Each named move below is a turn or a mirror, shown by a few rows before and after it. Which moves, in which order, take the first row of each later pair to the second? The first pair is answered.
move K_906:
[ 12  -9 -16  -3 -25 -12 -18 -11  -4  -1  -8   9  -2 -15  12   0 -18 -13
   4 -13  25   3  27  13   6  -6   7  11  -8  17   5 -10 -24  -5] |-> [ 12 -10 -17  -3 -23 -11 -17 -13  -4  -1  -7  10  -2 -16   9  -1 -17 -14
   3 -12  25   5  27  16   6  -7   8  11  -8  17   5  -9 -26  -3]
[ -4  -2  19 -18   0  -3 -13  -5 -13   5  -3  16   7 -12  -8   3  -3  -1
  -3  -6   6  -3  12  14  -8  18  17   4  -6  -1   1 -24   1  -3] |-> [ -7   6   7 -17 -14  -8  -4  -5 -14   4  -6   3  -1  -4  10  10  -4  -3
   4  -4  -6  -7  18   1  -4  19  10   0 -16  -1   6 -29   5 -17]
[ -5 -21  10 -12   2  -3 -23  12 -19   5   1   5   5  -2  -5 -13  -3   7
   5 -11   9  -2  12   6   1  -4  12 -12   4   1   4  10   2   3] |-> [-10 -12  -3 -11 -15  -8  -9  12 -22   7  -3  -5  -1   6  17  -7  -1   5
  11 -10  -5  -3  17  -7   8  -3   5 -16  -5   2  13   6   4 -14]
[ 11  -3   7   3  -4   8   4  23  -3  -5  -5   0  -2  -6  -9   9   3   3
  -1   3   3 -13  -8   4   1 -21  15   2  -8   2  -4  15  -2   3] |-> [  8   1   3   3 -10   7  10  23  -4  -5  -6  -5  -6  -3  -2  13   2   3
   3   5  -4 -14  -5  -1   4 -19  12   2 -11   3  -2  13   0  -1]
move K_152:
[  3  -1   1  -6  -3   6  -4 -12  -1   2  -1  -9  -7   6   7   1  13 -13
  -1  -8  -5   0  -4  -3   4  -4  -9  -1   4  15  -3 -14   8   6] |-> [  0  -3   3 -10  -6   4  -2 -12  -6   5  -2  -5 -11   0   6  -1  13  -8
  -4  -7  -5  -1  -1  -3   2  -1  -5  -2  -1  17  -1 -14  10   4]
[  2  -8 -22  -7 -15  -7  -6 -19  27  -8   6  -9  -3   0  17  -4  -4 -11
  -3  12 -10  -4   7   6  -2 -14  24  10  -6  -3   2  -4  -8   8] |-> [  5   2 -24   3 -11  -7  -1 -17  28  -9   7 -13  -3   8  21   4  -2 -14
  -3  10 -12  -3   5   2   3 -15  13  13  -9  -2   2  -2  -9  10]
[ -8   4  -7   3   1  -1  -2  -5  -5   1  -2  -2   7   1  -1  -4  -7  -3
   6   6   2   2  10   2   2  -8   4  -3   8 -10  -7   2  -4   0] |-> [ -7   6  -6  11   3  -3   2  -4  -6   1  -2  -6   5   5   2   0  -4  -4
   6   5   4   2   7  -2   5 -10   0  -1   6  -8  -6   0  -1  -1]
[  8   9  -4  -6   5  12  -2  -3   6   8   1  -8  -7  -2   9 -15  -3 -21
 -10  -5   4  -5  -7   7   8   0  -7   4   4  -5  -1  -3  -1   0] |-> [  7  11  -4  -4   3   8   5  -5   3  11  -1  -7  -9   0  12 -12   2 -19
  -9  -7   2  -6  -8   1  11   4 -10   4   1  -3  -1  -4   3  -4]
move K_65:
[-4  6  2  7  3  7 18  7  2  4 -1 -3 -5 -1 -3  6 -8 10 -6  9 -8 -1  0 -4
 -3  6 -8 -6  1 -5  3  4  0 -9] |-> [-1  6 -1  5  1  7 16  8  2  4 -1 -5 -5 -2 -3  7 -8  9 -4  8 -8  1  0 -3
 -3  7 -7 -7  0 -5  5  4  0 -9]
[  5   9   4   7  15 -11  -7  -3  -9  14   7   9  -3   0 -25   5   5   8
 -15   1  11 -24 -21   8   9   8 -17  -5   1  -2   9   6  13  -1] |-> [ 12   5   1   2  14  -1 -10   3   0  10  10   6   4  -1 -32   4  -6   7
  -9   9   9 -22 -19  14   7   6 -18 -12  10  -6   3   9   6   2]
[ -6 -12  29  -3 -25 -20  13 -12   3   2  -7  -5  14  14   3   0  -1  -1
 -10  -5  -9 -10   1   4  -4 -12 -13 -16 -13  17  -5 -15   8  -6] |-> [ -5 -10  34   2 -19 -19  16 -12   3   2  -5  -4  15  15  -4   3   0   2
 -13  -6  -4  -8  -3   2  -1 -12 -16 -15 -13  17  -8 -12  10  -3]
move K_12:
[  3   2   9  -5   7  -4   2 -14  14   9   0   3  13   7 -16   0   9  -5
   2  11  17   7  -8  -1   2   3  13   5   0   4  -3  11 -10  -1] |-> [  1  -1   8 -11   4  -2   4  -9  15  10  -1   1  13   6 -20   1   5   1
   4  15  13   5  -6  -3   1   3  13   2   0   2  -5  12 -11  -7]
[ -6  -6  16   3  18  -5  13   3   0   7   1   7  -2  -7 -32  -2   4  16
 -10   2  10  -8  -2  -5   0   3  -6  -3  -4  -3 -10   9   2  -4] |-> [ -4  -2  18   9  24 -10   8  -2  -3   6   4   8  -1  -5 -25   0  11   8
 -13  -6  17  -5  -6  -4   0   5  -2   4  -5   0  -8   4   5   6]
[ 31 -20  -9 -10  -2   0  12  -8 -11  -4  -7   4   0 -18   8  20 -22   7
 -13   0 -16  -2 -11   8 -15  10  26  15 -14 -13  23 -21  -7   6] |-> [ 30  -9 -11   2   0  -1  31  -4  -7  -6  -7  -4  -2  -9   6  32 -22  13
 -10   4 -23  -4 -15  -5  -9   9   7  11 -18 -14  21 -17 -10  -3]
[ -9  30  -4   7  18   7  -7  -2   2   6   2 -15  -1  21  23  30   3 -13
  -7  -3  -3   2 -19  11  -1 -14  -3   9  11   1   2 -18  -4  26] |-> [-11   3  -8 -29   2  19 -22   4   5   8  -5  -5   4  -1  17  12 -12   0
  -6  12  -6  -2  -6  32 -14 -13  23  -4  21  -4   1 -16  -9  24]
Then:
Between the rows of a pair lie 2 to 3 moves.
[  7  14 -12   5  -4 -22   8 -10 -10   3  17 -10   4   9  17  14 -24  -3
   4   8 -21 -21  -9 -13   8   8  -3  -7   4   3 -17  -7  -6  -9] |-> [  6   8   0   5  14 -20  11  -5 -10   6  20   0   5  -1 -12  12 -26  14
  -3  10 -10 -25 -15  -8   4  11  -7  -9   9  -2 -24   2  -7  -7] | K_152 then K_906 then K_12
[ -6  10   3  12   6  -6  12   3  -3   7   4   5   1   2 -14   8   3  19
  -1  -1  -9  -1 -10 -18   2   5 -22   2  -7  -1   0   3   0  -7] |-> [ -5  -2   7   1   8  -4   5   3  -5   9   3  13   2  -8 -22   1   2  25
  -5  -1  -1  -4 -11  -9  -4   8 -11   2  -4  -2  -3   5  -1  -3] | K_906 then K_152
[  1 -12  11 -20  -8  -1  -9   7   6   1  -6  10   9 -22 -26  -8 -12  25
 -11   8   3  -4   8  13  -8  -4  21  -5   5  -4  -3   6  -6  -6] |-> [  2   8  19  16  16  -8  13   6   5   4   3   6   7  -5 -40  11   4  28
 -14   1  12  -6  -9  -3   1  -3  -7   4   3  -3  -8   8  -4  -4] | K_65 then K_12 then K_906
[ -4   4  -9 -17 -22   4 -13   5  13  -1 -14  -6   4 -17   8 -11 -16  12
   8   3 -11  -8   5  16  -8  11  19  -8  -2   0  -7 -12  -3 -12] |-> [-14  11   5  -6  -8 -16  -7  -5  -3   7 -12   2  -6 -16   9 -10   8  16
  -3 -16   3 -11  -4   8  -8  17  20   6 -16  13   1 -15   9  -9] | K_906 then K_65 then K_65
[ 13   7   4  17  -5   9   3   6 -14  10  10 -16  -1   5  32 -12  14 -33
   3 -12  -6   7   5 -13  -4  21   5  16   0   4  25   1  20   6] |-> [  5 -14   4  -9 -13  25  13  25 -12  16   3  -8  -1 -19  -6 -16  -5   6
   4  12 -16  -5  10 -11 -15  22   1  -7   2  -9  16  17  15 -21] | K_152 then K_906 then K_12
[  5  -3  -5   0   0  18 -10  13  14   5   6   2   3   3 -12  -4 -10   0
  -1   4 -10  17  -4   5  16 -13  -7  -3   7 -13  -3  12  11   1] |-> [  6  -5  -2  -1   1  16 -21   7  13   6   6   6   2   1  -5  -9  -3  -8
  -4  -3  -4  19  -4   8  15 -12   3   1   6  -7  -2   8  14  10] | K_12 then K_12
[ 13  15  -1  14  -9 -13   3 -16 -14  16   1  -6  -3   9  25  12  16 -11
  -8  -2   5  -3   4 -11   5   4  -3  -7  -2  17   5  12  -1 -14] |-> [ 10   3  -6  -7 -23  -3   8  -5  -9  16  -3  -8  -1  -2  14   6   0   5
  -7  14  -6 -10  14  -8   3   4  -2 -23  -1   9   3  18  -4 -30] | K_12 then K_12
[ 10 -15   5 -24   5  17 -39  -8   2   3   2  17  13 -21  -5 -29 -10 -12
  10 -11  18  -4  -2  20 -15   1  17   2  23  -8  -1   2 -13  20] |-> [ 11  22   9  27  24  -5 -11 -20  -4   1  10   5   3  12  10  -2  18 -30
   8 -30  24   0 -21  -9   2   3 -18  17   7   4   3  -2  -5  20] | K_12 then K_152 then K_12
